Where one turn sends some rows of the set: a few examples, then the rows asked:
nitu: [ 1.26 -2.58 -1.71 -2.09  0.63  0.08  0.11 -1.13  2.05 -1.15  1.41 -1.31
  0.28 -1.79  2.00  0.99  0.37  0.17]
kirim: [-0.80  1.72 -2.58  1.18  0.49  0.31 -1.22 -0.90 -1.97  2.96  1.92  0.79
 -0.87 -0.22 -1.54 -0.57 -2.20 -1.47]
lalas: [-1.65  1.80  1.18  0.96 -0.77  0.19  0.99  1.93 -0.56  2.12  0.79  1.68
  1.23  1.36 -2.34 -2.13 -1.27 -1.10]
Gaka: [ 1.06 -1.90 -0.84 -2.25  0.85  0.55 -0.12 -1.55  1.79 -1.72  1.02 -1.33
 -0.18 -2.15  1.85  0.56  0.67  0.93]
Larof: [-0.54 -0.50  0.03 -0.43  1.97  0.79  0.25 -0.60 -1.11 -0.21  1.23 -0.35
  0.47  0.35 -3.94 -1.53 -3.76  0.43]
levug: [-1.59  1.97  1.78  0.29  0.03  0.07  1.16  1.40 -0.33  2.87  0.79  1.97
  1.06  0.85 -2.83 -2.53 -0.94 -0.18]
segu: [ 0.82 -2.87 -0.89 -2.22  1.17  1.15 -0.39 -1.03  1.68 -0.81  0.51 -1.50
  1.12 -1.83  1.97  0.90  0.79  0.13]
tid: [ 2.81 -0.62  1.25 -0.91 -0.70 -1.62  0.71  1.68  1.51 -1.58 -0.01 -0.33
  2.13  0.52  0.91  0.66  1.31  1.45]
Mev: [ 1.46 -2.57 -1.14 -0.87  0.67  0.26 -0.06 -0.57  1.59 -1.57  1.28 -1.97
  0.44 -2.04  2.29  1.67  0.67 -0.03]
musu: [ 1.83 -0.49 -0.37  0.09  0.95  0.10  0.86 -2.34 -0.52  1.18 -0.85 -0.81
  1.11 -0.10  2.50  1.44  3.10 -0.84]
nulol: [-0.20 -0.80  1.00  0.11  1.32  1.45  0.25 -0.52 -1.42 -0.55  1.55 -0.15
  0.19  0.63 -3.53 -1.83 -3.89  0.19]
zor: [ 3.44 -1.27  1.52  0.13 -0.55 -1.07  1.36  0.99  0.95 -1.29 -0.53 -1.22
  2.31 -0.70  1.41 -0.24  1.60  0.78]
lil: [ 1.54 -0.34 -0.17  0.27 -0.07 -0.32  1.42 -2.02  0.18  0.62 -0.31  0.34
  0.16  0.21  2.43  1.20  3.10 -1.16]
fita: [-1.07 -0.10  0.29 -0.47  1.95  1.02 -0.37 -0.16 -0.95  0.06  1.17  0.10
  0.67  0.55 -3.75 -1.69 -4.00  0.03]
fubo: [ 1.39  0.59 -1.21  0.37 -0.30 -0.64  1.71 -2.22 -0.43  0.61 -0.39 -0.33
  0.31  0.03  2.38  1.15  3.09 -0.27]
Ged: [-0.63  1.30 -1.94  1.08  0.84  0.24 -1.51 -0.63 -2.09  3.22  2.42  0.78
 -0.64 -0.02 -1.57  0.16 -2.31 -0.53]
pepi: [-0.90 -0.24  0.47 -0.16  1.28  1.08  0.11 -0.79 -1.22 -0.74  0.64 -0.73
  0.02  0.06 -3.69 -1.48 -3.84  0.63]
robun: [ 4.07 -1.02  0.50 -0.86 -0.31 -1.28  0.77  1.69  1.71 -0.75 -0.23 -0.88
  2.23 -0.81  0.63  0.73  1.48  1.09]
ropi: [-1.54  2.44  1.39  0.66 -0.58  0.02  0.86  1.16  0.17  2.44  0.52  1.55
  1.13  0.18 -2.42 -2.40 -0.91  0.23]
tebik: [-1.20  1.10 -2.12  0.65  0.60  0.26 -1.41 -0.87 -1.72  3.53  1.56  1.35
 -0.55  0.51 -1.73  0.20 -2.23 -0.84]
Nipub: [-0.98  1.52 -1.71  1.36  0.28 -0.08 -2.08 -0.72 -1.87  3.10  1.68  0.71
 -0.92 -0.09 -1.57  0.71 -2.36 -0.24]
Vot: [-1.52  1.92  0.88  0.74  0.42 -0.03  0.58  1.53 -0.62  2.95  0.67  1.64
  1.32  1.32 -2.50 -2.25 -1.36 -0.17]
rulu: [ 1.70 -0.07 -0.04  0.99  0.03 -0.38  0.79 -1.91  0.93  0.49 -0.26 -0.07
  1.00 -0.62  2.68  1.06  2.90 -1.41]
Zof: [ 0.85 -2.85 -1.23 -1.85  0.47  1.24  0.27 -0.72  2.00 -1.25  0.45 -1.16
  0.31 -1.90  2.05  1.37  0.97  0.00]
vun: [ 4.09 -0.74  1.24 -0.90  0.08 -1.91  0.97  1.00  0.94 -0.91  0.05 -0.95
  1.92 -0.14  0.90  0.27  1.45  1.18]
fon: [-0.39 -0.36  0.64 -0.04  1.80  0.67 -0.22  0.08 -0.95 -0.79  1.73 -0.17
 -0.03 -0.17 -3.93 -1.77 -3.49 -0.30]
vafov: [-1.10  1.08 -1.83  0.65  1.06  0.68 -1.47 -1.04 -2.26  3.30  1.47  0.84
 -0.60  0.23 -1.81 -0.23 -2.42 -0.86]
gezo: [-1.42  2.27  0.98  0.69 -0.22 -0.06  1.54  1.59 -0.04  2.54  1.38  2.09
  1.81  0.89 -2.34 -2.27 -1.17 -0.68]
Ded: [ 3.33 -0.82  1.14 -1.19  0.45 -1.50  0.68  1.60  1.07 -0.26 -0.63 -0.89
  3.13 -0.12  1.15  0.38  1.42  0.94]
tuno: [ 2.15 -0.29  0.12  0.78  0.58 -0.01  1.37 -1.57  0.12  0.66 -0.80 -0.26
  0.23  0.00  1.87  1.60  3.64 -0.82]

rulu goes to Mev
levug goes to tebik
gezo goes to Ged
And these:
fita goes to Vot
robun goes to tuno
fon goes to lalas
ropi goes to Nipub
musu goes to segu
fubo goes to Gaka
lil goes to nitu

Where one turn sends some rows of the set: a few examples, then the rows asked:
feb: [ 1.40  3.25  2.77  0.87  3.03 -0.12 -0.30 -1.49 -0.97 -1.08 -3.50  2.75
 -0.34]
bak: [ 0.93  3.05 -1.00 -0.67  3.21  0.32 -1.06  1.65  0.29 -1.15 -1.36  0.42
 -2.60]
voli: [-1.69  0.88  2.77 -0.36  1.18  1.01 -0.78  1.30 -2.67 -0.63 -0.48  0.77
 -4.39]
geget: [ 0.39  0.25  1.53 -1.56  1.12  0.11  0.54  0.41 -3.10  0.23 -4.88  0.48
 -3.10]
gusar: [-0.01  1.84  1.84 -1.15  3.07  1.96  1.91 -0.88  0.18  1.45 -0.16  3.15
  1.05]
medir: [ 0.05  0.53  1.35  0.40  1.56  1.85 -2.05  2.10  0.30 -0.10 -0.70  3.66
 -3.41]
lopap: [-0.38 -0.11  1.30 -0.35  1.84 -1.56 -2.24  1.89  1.51 -1.19 -3.56  2.21
 -1.01]
Dazub: [-0.02 -0.03  3.95 -2.56  1.64 -0.87 -0.55 -2.98 -0.01  0.21 -0.72 -0.43
 -1.04]
Bif: [-0.25  1.80  0.33 -1.78  0.17 -0.54 -0.62 -0.09 -2.15  0.00 -2.38  4.92
 -0.16]
nipim: [ 1.66  1.76  0.56 -0.69  1.18  1.24  2.74  1.78  0.29  2.86 -1.74  0.11
 -0.97]
pegu: [ 1.47  0.93  2.54  1.26  1.17 -3.07 -1.58  1.29 -0.38  1.22  0.15  1.17
  0.84]
Bida: [ 0.37  2.77 -0.57 -1.39  1.87 -1.40  1.17  1.41 -1.82  0.35 -1.16 -1.63
 -0.28]
Dila: [-0.66  0.31  2.11 -0.92 -0.39 -1.12  0.32  0.86 -2.62  1.12 -0.30 -0.02
  2.08]
nog: [ 1.25  2.34  5.19  0.91  3.17  0.21 -1.20  0.72 -1.04  2.40 -2.78  2.09
 -1.74]
galev: [ 1.46  1.43  3.84 -1.25 -1.27  0.32  0.26  3.34  0.27  0.49 -0.95  1.79
 -2.07]
Senin: [ 1.28  2.55  1.74 -2.26 -0.12  2.44 -0.16 -0.24 -1.58  0.36  0.72  1.74
  1.37]
Duzu: [-0.52 -1.26  3.25  0.29  4.47  0.28 -0.27  0.11 -1.82 -0.52 -1.25 -0.61
 -0.12]
fesat: [ 1.37  2.99  2.11 -1.71 -0.19 -1.34 -3.45 -0.63 -0.08 -0.69 -2.88  1.57
 -1.21]
pifo: [-0.31  0.95  1.07 -1.56  2.77  2.58 -1.92  0.06  0.85 -1.54 -1.36 -0.49
  0.35]
vazu: [-0.01  2.30  2.67 -0.51  1.28 -0.97  2.72 -2.36 -1.27 -1.07 -1.84  1.07
 -3.07]
zabe: [-1.30  0.78 -1.48 -0.06  2.98 -0.31  0.92  0.39 -1.69  1.12 -3.03  1.65
 -2.21]
guni: [-0.71 -1.00  2.54 -0.43 -0.92  1.62 -0.74  1.24 -1.36  0.73 -0.60  4.18
 -0.30]
fazip: [ 0.66  3.57  3.30  0.35  0.29 -0.81  0.05  0.16  0.57  2.14  0.82  1.89
 -2.74]
Dak: [ 0.74  1.00  3.49 -3.31  2.02  1.28 -0.15 -0.99 -0.56  3.74 -2.97  1.96
 -0.71]
danu: [-0.59  1.50  1.02  0.72  2.89  0.03 -0.83 -0.50 -2.99  0.91  1.61 -0.48
 -0.97]

pegu goes to voli
zabe goes to Senin
And these:
fesat goes to Duzu
Dak goes to feb
Bida goes to guni

